(in the rows, 128 means zero)
The rows of T fall into 3 groups, and each row is roughly a mix of its group's hidden directions.
T (134 x 12):
[[129  69 119 109 146 115 109 116 107 112 152 117]
 [139 137 177 110 103 127 169 140 103 138 115 134]
 [135 124 114 102  97 123 133 166 109 176 117 139]
 [116 159 120 110  84 129 142 139  96 159 120 149]
 [170 118 126 126 128  94 130 128 124 120 118  72]
 [ 83 134 105 121 146 146 140 132 128 160 127 170]
 [156 139 146  99 134  95 107  97 114 128 107 160]
 [160 113 126 112 129 151 152 140 120 109  72 127]
 [128 191 126 130 134 154 125  97 120 115 111 135]
 [115  92 157 117 131 167  97 145 116 111 102 130]
 [ 70 105  94 103 112 124 137 128 133 123 137 137]
 [136 127 130 180 146 156 136 150 143 160 114 108]
 [115 152 139 162 107 156 115 118 126 164 124 166]
 [129 127  76 164 142 132  91 104 120 136 129 120]
 [156 107 144  93 115  98 124 100 121  91 135 142]
 [ 86 166 151 106 109 141 138 142 133 121 111  99]
 [ 80 128 113 128  81 135 155 126 127 121 137 154]
 [ 96 131 159 130 148 179 104 140 132 111 141 118]
 [108 129  84 111 176 115 138 117 119 143 104 135]
 [ 77 114 130 101 170 123 124 109 116 148 129 130]
 [ 89 118 121 155 112 150 127 153 151 135 170 114]
 [100 139  95 139 146 112 113 118 162  89 142 107]
 [129 107 128 125 100 136 155 173 147 145 124 167]
 [ 97 133 111 174 126 128 124 126 133 167 129 163]
 [109 148 138 130 149 120 159 150 159  98  94 105]
 [ 83 126 120 143 111 119 125 136  77 136 101 139]
 [135  96 115 106 121 169 119 111  95 146  99 142]
 [119 122 101  69 150 113 137 126 112 120 103 114]
 [133 105 127 124 161 117 149 124 101 147 102  80]
 [127 152 157 163 156 125 102  94 152 112 142 126]
 [103 128 101 103 150 129 103  88 150 127 161 125]
 [143 121  82  91 111 114 163 137 116 137 127 151]
 [118 138 162  84 123 107 125 147 130 141  92 102]
 [145 150 138 119 168 116 149 122 177 155 129 131]
 [146 128 134 134 167 117  98 120  88 146 103 102]
 [143 142 172 115 130 136 117  96 114 112 121  83]
 [132 110 174 138 114 159 114 104 135  89 123 114]
 [169 110 132 177 146 106 139 109 115 139 129 143]
 [ 76 118 129 130 115 105 127 149 111 127 166 103]
 [124 125 150  74 133 106  94 100 111 133 122 118]
 [145  87 107 114 132 126 114 169 124 161 130 155]
 [136  87 127 100 141 128 129 125  87 106 165 132]
 [171 120 114 111 108  98 132 145 113 110 167 111]
 [176 121  91 109 129 115 156 153 134 121 116 147]
 [166 133 150 102 113 137  98 107 111 136 101 158]
 [101 131 125 145  98 138  94 126 111  78 145 131]
 [106 127 100 164 133 174 133 135 140 124 160 109]
 [147 157 144 143 142  99 142 128  95 172 109 134]
 [100 170 162 105 118 158 134 111 115 130 125 106]
 [120 139 106  99 131  95 155 148 130 143 114  82]
 [119 160 128 176 125 118 122 138 164 152 102 130]
 [159 107 149  99 128 114 109 169 126 102 153 127]
 [113 128 116 172 129 163 139 140 142 120 162  95]
 [121 146 152 118 177 112 132  96 120 151 102 112]
 [169 134 164 126 125 136 167 145 143 157 113 140]
 [151 113 119  99 157  89 122 114 135  88 145 119]
 [121 102 123 125 102 131 124 157 123 180 117 161]
 [176 122 159 126 143  99 128 135 122 136 111  90]
 [134 159 103 120  99 113 130 147 129 119 183 130]
 [ 97 122 100 103 107 105 111 124 112 112 172 139]
 [164 123 103 110 108 135 147 107 148 150 170 138]
 [140 132  98 135 171 108 143 105 118 132  96 161]
 [ 85 119 110 128 149 160 132 124 126 125 140  79]
 [ 88 141 152 142 138 169 117 153 130 117 152 150]
 [ 81 125 132 131 151 147  98 125 140 149 114 165]
 [170 102 136 105 142 164 124 103 141 129 127  97]
 [153  97 132 117 110 177 108 113 134  99 139 112]
 [148 164 149 159  92 143 111 127 134 138 145 159]
 [ 98 107 107 114 145 124 108 126  97 174 117 149]
 [108 132 140 113  64 151 133 136 110 118 147 135]
 [100 129  96 114 129 131 134 135 133 162 110  76]
 [169 114 146 116 155 122 100 150 104 163 123 138]
 [136  68 140 133 122 146 137 149 126 147  93 130]
 [142 147 131 111 139 143 133 168 174 100 107 137]
 [137 122  87 118 113 107 138 105 133 165  97  99]
 [119 138 170 164 120 128  95 113 141 160 137 146]
 [112 165 124 127 100 184 138 146 138 135 121 132]
 [128 158 165 161 125 156  98 102 133 139 139 113]
 [114 107 105  92 125 129 141 134  87 162 113 105]
 [ 98 120 124 155  98 143 151 136  97 129  85 129]
 [150  99 120  92 126 151 160 113 142 168 130 129]
 [116 127 126 170 144 125 128 134 119 144 147 186]
 [123 148 147 159 137 130 118 100 119 159 110  81]
 [120 135 128 124 119 131 177 165 133 106  95 102]
 [140  94 125  97 121  83 114 147 142 132 139 159]
 [167 140 124 137 118 154 149 121 128  82 102 149]
 [115 149 153 156  82 153 133 120 122  93 131 140]
 [169 110 126 105 123  92 145 107  91 115 140 125]
 [118 128 114 135 111 123 109 105  86  88 134  91]
 [188 118 131 121 110 126 144 125  97 129 135  98]
 [164 125 157  97 147 122 126 112  90 152 125 107]
 [ 91 158 150 132 148 153 108 107 135 134 124  90]
 [104  99 112 137  79 110 118 126 111 128 162 115]
 [ 67 123 143 139 125 138 108 101 112 147 147 129]
 [143 111 163 107 119  70 114 116 120 124 141 129]
 [131 155 119 163 129  97  92 139 111  92 143 121]
 [130  91  82 124 143 116 155 110  97 116 135 142]
 [ 97 110 109  83 128 158 118 148 154 113 123 114]
 [125 116 109 130  74  85 131 110 121 137 136 108]
 [100 159 133 143 124 174 138 145 153 109 119 101]
 [126 135 171 104 147 155 110 134 142  88 126 104]
 [190 108 117 141 142 100 127 128 140 116 112 142]
 [111 132 106  99 140 124 132  84 121 173 147 139]
 [112 165 139 160 103 134 143 109  98 163 137 138]
 [128 143 164 153 107 152 110 144 142  92 147 152]
 [ 99 122 160 118 141 160 101 127 147  97 139 159]
 [144 107 168 137 135 147  97 114 123  87 149 142]
 [127 126 103 176 162 124 131 159 138 158 124 143]
 [ 99 124  83 148  96 119 130 146 135 130 146 162]
 [117 116 139 165 128 156 150 106 136  77 119 131]
 [128 157 121  94 116 118 152 161 116 150  87 124]
 [132 150 105 154 117  79 150 154 132 104 135 113]
 [ 87 120 112 143 157 146 126 156 160 151 129 105]
 [123 120 137 153 149 126 127 180 154 135  93 147]
 [180 130 162 108 116 116 133 149 105 142 149 139]
 [ 92 130 133 165 122 117 117 103 124 155 138 171]
 [148 145 123 162  96 107 148 148 112  91 127 106]
 [128 158 116 136 107 131 184 145 111 104 113 114]
 [138  92  90 127 124 144  92 115 101 114 136 103]
 [129 157 121 132 164  79 102 118 111 122 141 108]
 [119 152 176 106 154 100 126 129 146  99 120 119]
 [ 81 139 143 110 137 176 109 111 138 138 117 117]
 [153 126 171 126 110 154 166 132 116 138  96 121]
 [ 70 110  90 128 113 137 145 120 139 116 116 123]
 [134 106 127 112 109 124 110 146 105 181 153 104]
 [147 138 171  93 153 148 126 127 125  87 129 126]
 [145 143 153 160 101 158 142 135 159  92 123 130]
 [142 131 122 125 141 169 138 154 129 114 138 184]
 [164  96 115  94 145 112 127 142 107 166 134 123]
 [118 156 151 113 132  64 124 139 144 139 131 133]
 [150 113 167 163 114 146 132 136 153 110  99 151]
 [119 152 157 152  88  99 133 141 116 113 156 108]
 [100 139  96 115 161 148 145 143 134 169 106 121]
 [120 109 139 134 114  76 125  95  96 131 153 127]]
One row of each group comes first, with its name. Which group is each row after those in?
[141 103 166 137  97 142 150 132 120 108  87 140] => (94)
[ 82 145 112 120 136 105 144 110 127 174 113 135] => (96)
[132 119 125 150  82 153 173 145 141 117 109 133] => (53)

[163 158 142 157  98 119 125 138 130  95 158 133] => (53)
[ 96 137  87 105 108 161 152 146 111 124 134 113] => (94)
[176 122 154  97 149 133 141 138 160 150 139 131] => (53)
[169 154 147 126 151 157 135  99 116 138  98 115] => (96)
[159 117  96 124 142 125 115 101 128 107 141  79] => (53)
[157  91 157 107 135 149 128 157 132 108 108 104] => (53)
[171 173 146 143 138 152 149 149 131 121 113 135] => (96)
[129 141 129  99 122 117 158 137 122  79 127  86] => (94)
[115 116 124 137 145 182 124 161 110 121 158 142] => (96)
[136 155 151 140 135 101  91 136 155 155 161 125] => (94)
[159 148 145 170 143 143  90 138 142 136 127 155] => (53)
